(in the rows, 128 means zero)
Named turns come first, each shown by rows before and after it. Which turns, in which order, take the first row of each pair that follows to the second? Write the first one first, as in the answered first pair.
K_132 (before |-> after):
[154 112  94 100  94 106 176 119  97 130 162 127 127 123 172 109 132 140
 143 137 127 124 180 138 119] |-> [138 114 100  93 102 106 169 114  89 144 142 137 119 129 180 110 135 145
 143 146 113 127 185 132 130]
[139 125 114 150 128 123 117 128 159 138 143 142 127 130 134 107 115 116
 107 120 137 126 126 128 129] |-> [145 131 111 156 130 125 119 124 150 138 147 144 131 127 137 108 110 121
 111 119 133 130 131 122 123]
[ 80 116 135 114 148 159 125 126 153 145 101 110 125 126  67  98 152  92
 113 101 130 131 114 144 129] |-> [112 113 130 125 141 151 136 139 155 114 125  94 128 116  65 101 147  86
 112  94 146 120 101 142 117]
K_634 (before |-> after):
[133 110 131 112 154 142 142  90 118 166 107 116 155 145  85 108 120 152
 155 109 140 177 121  73 151] |-> [131 103 126 112 156 144 137  91 120 171 106 107 145 143  76 110 121 146
 154 109 145 167 119  80 156]
[104 151 128 131  99 104 157  99 138 140 174 127 121 126 167 117 131 139
 136 139 108 146 148 124 100] |-> [ 90 137 128 125 102  92 149 105 157 142 182 115 108 122 152 108 146 119
 132 121 124 137 125 128 103]
[151 128 116 139 134 106 120 147 114 150  87 121 129 128 105 144 106 116
 110 180 128 112 162 129 123] |-> [121 126 129 125 140  90 115 153 128 153  81 114 129 133 113 137 117 113
  98 172 130 113 159 126 127]
[115 151 147 112 130  94 164 108 135 110 111 126 114 100 146 132 126 129
 158 116 155 100 145 109 132] |-> [129 143 134 114 125  94 165 116 136 110 125 120 113  95 136 124 124 124
 165 110 160  95 131 111 132]
K_130 (before |-> after):
[145 152 151 124 117 119 129 115 117 115 140 128 145 130 159 121 117 158
 116 137 106 134 142 125 100] |-> [182 144 121 134 120 139 126 126 116 110 160 106 131 116 132 118 105 144
 126 132 125 123 127 146 115]
[126 118 101 126 147 153 100 123 123 139 134 123 108 109  95 133 127 134
 146 119 129 119 135 137 141] |-> [ 87 139 127 116 142 127 117 110 118 142 110 145 123 130 130 136 132 145
 132 129 102 129 144 116 127]
[148 119 111 138 129 109 135 149 156 105 163  87 130 117 112 129 112 100
 138 102 150 117 114 137 109] |-> [113 107 118 120 155 148 107 142 141 163 133 113 100 131  94 122 127 102
 160 112 134 142 122 132 160]
[122 149 130 126 120 141 119 101  96 172 102 170 151 151 120 125 130 158
 154 163  94 170 166 144 146] |-> [131 169 141 141  92  98 142  99 111 116 121 148 186 142 163 138 119 156
 129 152  98 142 167 145  92]

(two turns a pair)
[186 136 116 169 100  94 166 159 152  51 170  86 150  97 132 145 102 123
 113 104 151  74  92 142  78] |-> [ 47 122 167 108 166 154 118 105 117 193  62 173  97 164 134 128 150 151
 136 137  79 148 141  96 163] : K_130, K_130
[155 145 115 127 122 160 135 124 113 117 125 125 148 114 149 133 108 143
 147 128 119 127 140 138 117] |-> [144 152 122 124 117 152 137 115 115 121 118 133 153 121 161 130 113 153
 136 124 112 126 151 135 107] : K_132, K_130
[138 143 152 146 101  78 151  92 123  90 123 153 164 128 179 131 112 191
 126 130 116 107 174 152  55] |-> [200 129  97 154 129 153 133 102  92 127 136 157 133  97 125 116  98 197
 179 142 133 121 174 177 107] : K_130, K_132
[ 65 145 154 117  95  78 126 107 101  83 140 111 130 134 169 123 147  95
  89 106 106 113 154 152 135] |-> [164 155 105 142  93 122 128 113  73  78 155 109 144 104 156 136 111 109
 122 118 104 114 170 177 139] : K_130, K_634
[160 148  86 138 110 144 134 124 114 109 143 135 152 125 139 129 119 127
 141 143 121 101 156 126 109] |-> [131 139  88 118 133 173 117 115 105 153 126 158 123 139 118 123 135 126
 158 151 118 123 155 114 146] : K_130, K_132
[163 131 108 151 114 131 133 130 115 123 155 128 141  92 135 129 114 139
 132 123 131 134 130 141 119] |-> [111 127 133 130 135 142 120 121 114 169 126 149 125 120 134 121 134 146
 127 131 117 155 140 126 148] : K_130, K_634
[140 128 101 131 122 143 134 128 121 124 163 131 136 103 104 130 119 126
 139 138 137 119 125 142 145] |-> [ 95 145 136 124 113 113 133 109 124 126 134 149 154 129 137 140 125 136
 127 147 115 121 145 115 125] : K_130, K_130
[137 138 158 152 148  87 142 165 113 158 121 153 153 179 148 114 108 160
 142 107 102 141 129  99  94] |-> [180 121 135 161 164 119 127 182 112 168 144 144 136 156 115 109 100 147
 166 100 121 140 106 113 121] : K_130, K_130
[ 98 168 166 114 127 161 136 122 123 144  84 194 171 128 165 107 107 165
 145 175  55 171 181 131 124] |-> [213 133 103 154 127 189 136 164 135 103 160 133 153  83 102 105  76 137
 170 149 117 138 133 177 128] : K_130, K_130
[121 147 125  95 153 153 140 118 120 164 102 141 111 138 123 127 141 154
 142 137  94 155 153  90 156] |-> [ 84 154 150  99 129  92 146 122 155 120 120 123 128 143 141 127 148 129
  97 118 113 130 127  85 113] : K_634, K_130
[136 136 141 146 144 117 149 113 132  92 147 126 122 133 139 123 125 131
  92 149 122 105  89 125 137] |-> [156 137 125 142 148 148 143 108 108 109 138 144 123 125 128 127 116 144
 112 163 107 120 108 131 161] : K_130, K_634
[165 123  96 130 129 160 139 142  84 158 112 147 120 134 152  91 109 154
 144 150 111 153 142 159 146] |-> [113 134 138 122 100 105 156 126 105 132  97 150 145 158 190  99 122 158
 111 148  99 144 141 142 113] : K_132, K_130
[183 149  91 151 124 150 140 115 128 126 158  76 118  93 114 102 118 100
 144 126 181 144 125 160 152] |-> [170 156  89 141 139 175 135  97  99 157 120 110 123  96 127 105 118 132
 158 153 145 169 161 149 174] : K_132, K_132
[140 114 125 140 103 102 130 144 157  77 173  85 136 101 129 132 127  97
  98  89 153  92  96 139 108] |-> [ 46 108 162 106 144 140 103 111 134 166  96 150 109 145 133 117 158 119
 111 116 105 142 126 109 160] : K_130, K_130
[108 115 127 108 165  99 103 157 182 182 146  84 117 118  77 108 134 100
 154 105 130 145  94  89 138] |-> [ 94 133 149 105 135  51 125 154 192 139 149  74 150 130 115 121 128 102
 125 103 124 126 102  81  86] : K_130, K_130
[ 42  89 125 137 124  95 108 143 166 130 159 124 108 135 127 149 137 103
  91  81 192 113  81 117 103] |-> [151 148  91 174  98 152 133 115  89 112 143 177 168 112 182 172  86 185
 133 145 120 136 165 128  87] : K_634, K_634
[189 140  95 145 128 164 143 139 101 119 142 131 143 110 121 129 100 152
 150 135 123 124 131 137 129] |-> [127 157 131 132 120 136 148 114  96 124 112 157 165 139 163 136 117 167
 126 147  99 138 155 112 115] : K_130, K_130
[119 147 135 141 102 139 134  92  71 130 106 162 146 143 132 137 140 160
 154 128 128 165 174 148 145] |-> [118 146 145 146  87 120 139  87  77 116  99 161 160 149 146 139 130 162
 144 129 127 155 177 141 130] : K_130, K_132
[102 124 116 117 109 195 112 129 120 161 130 140 164 140 128 147 149 140
 140 156 128 134 165 147 159] |-> [143 138 109 136  79 162 132 140 134 109 163 110 192 125 136 154 136 133
 123 152 142 108 152 158 127] : K_130, K_130
[144 119 138 120 114 106 155 104 131 120  98 118 164 113 153 113 105 137
 137  98 105 121 129 108 111] |-> [149 108 129 121 120 101 150 119 143 117 120  99 149 104 132 114 107 112
 138  83 127 115 105 112 112] : K_634, K_634
[103 109 116 122 174 159  99 140 153 168 121 118  73 125 101 108 142 103
 132 110 142 158 117 128 158] |-> [ 85 141 142 124 151 147 114 117 124 166  88 153 115 145 154 120 135 155
 124 145  90 168 173 106 132] : K_634, K_130
[142 127 139 152 107 118 118 136 170 101 142 136 150 124 149 148 110 131
 107 111 146 127 174 124  89] |-> [160 117 113 154 133 170  97 140 145 140 144 149 126 108 119 134 103 129
 137 122 146 143 175 133 134] : K_130, K_132
[126 114 145 125 135 106 119 145 160  92 137 131 140 115 128 141 132 117
 101 102 134 103  93 115 131] |-> [150 138 140 135 128 115 130 129 130  90 128 158 167 114 150 150 114 155
 111 128 102 114 129 113 124] : K_634, K_634
[118 153 132 132 129  78 199 100 176 149 126 182 184 122 174  91  87 152
 107 148 125 127 142 127 104] |-> [154 119  82 134 168 151 166 116 159 202 136 182 139  95 101  73  77 135
 155 146 148 140 127 144 171] : K_130, K_130
[187 109  74 146 143 186 104 133 115 159 140 129  95  95  99 121 100 113
 170 123 151 137 115 165 156] |-> [ 60  94 130 113 165 151  94 128 144 196 100 140  71 140 115 106 145  94
 132 114 141 145 107 129 158] : K_130, K_634
[192 104 100 131 185 171 115 128 146 155 127 139  96 105  92 133 138 128
 166 138 137 123 128 157 166] |-> [138 147 159 130 126  82 157 104 167  89 110 135 171 135 182 152 138 153
 102 146 100  94 151 134  82] : K_130, K_130
[125 117 125 125 100  57 142 155 179  81 193  83 135 125 146 115 146  85
  90  91 117 123  95 123  85] |-> [ 71  90 130  88 164 123  99 140 155 189 129 134  82 147 105 101 170  99
 130 112  90 179 120  98 171] : K_130, K_130
[ 25 123 152 105 154 132 135 101  99 129  89 178 100 149  87 123 178 122
 121 112  85 157  97 107 176] |-> [111 125 132 143 100  75 176 136 137  25 169 112 137 107  89 143 149  90
  99  78 129  95  64 140 113] : K_130, K_634
[ 98 134 168 120 104  61 149 124 166  69 132 107 161 132 164 151 114 123
  94 118 117 110 133 121  65] |-> [165  87  98 128 157 145 110 146 152 122 163  85  89 100  69 132 113  91
 148 100 166 124  91 146 143] : K_634, K_130
[124 142 169 129  90 100 154 150 153 113 134 114 162 133 161 132 128 120
 103 155 122 110 118 101 106] |-> [178 143 135 145  97 142 158 143 122 132 136 132 170 120 150 136 105 140
 136 177 109 125 143 110 129] : K_130, K_634
[ 76  94 135 112 155 140  95 146 141 165 101 117  97 140  88  83 119 116
 113 103 122 133  90  99 175] |-> [ 56  97 156 115 144 108  99 146 154 144  97 110 105 154 104  85 127 112
  93  96 127 126  92  83 150] : K_132, K_130
[143  93  92 145 133 136 104 155 126 136 129 124 124 118  91  89 137 114
 150 126 121 170 141 164 143] |-> [122 118 114 144 111 113 121 134 113 124 108 150 158 132 139 100 136 138
 136 145  80 177 174 143 116] : K_634, K_130
[163 135 136 146 114 136 134 133 113  96 153 127 158 124 126 130 107 104
 115 143 113  89 148 151  86] |-> [101 128 165 131 119 109 128 124 138 108 145 122 140 142 132 120 135  88
  96 123 116  84 128 137  87] : K_634, K_634
[118 115 109 142 127 133 106 149 142 140 151 114 142 123 106 118 131 121
 129 117 155 138  85 128 161] |-> [ 84 131 137 138 105 103 112 134 143 126 134 124 158 139 146 128 137 125
 108 125 135 136 107 107 131] : K_130, K_130
[150 128 115 130 128 143 136 123 114 118 117 154 148 132 125 122 102 144
 142 133 122 143 143 140 120] |-> [131 133 130 131 118 125 138 125 121 110 115 150 154 133 143 123 104 143
 129 125 113 139 137 133 107] : K_132, K_130
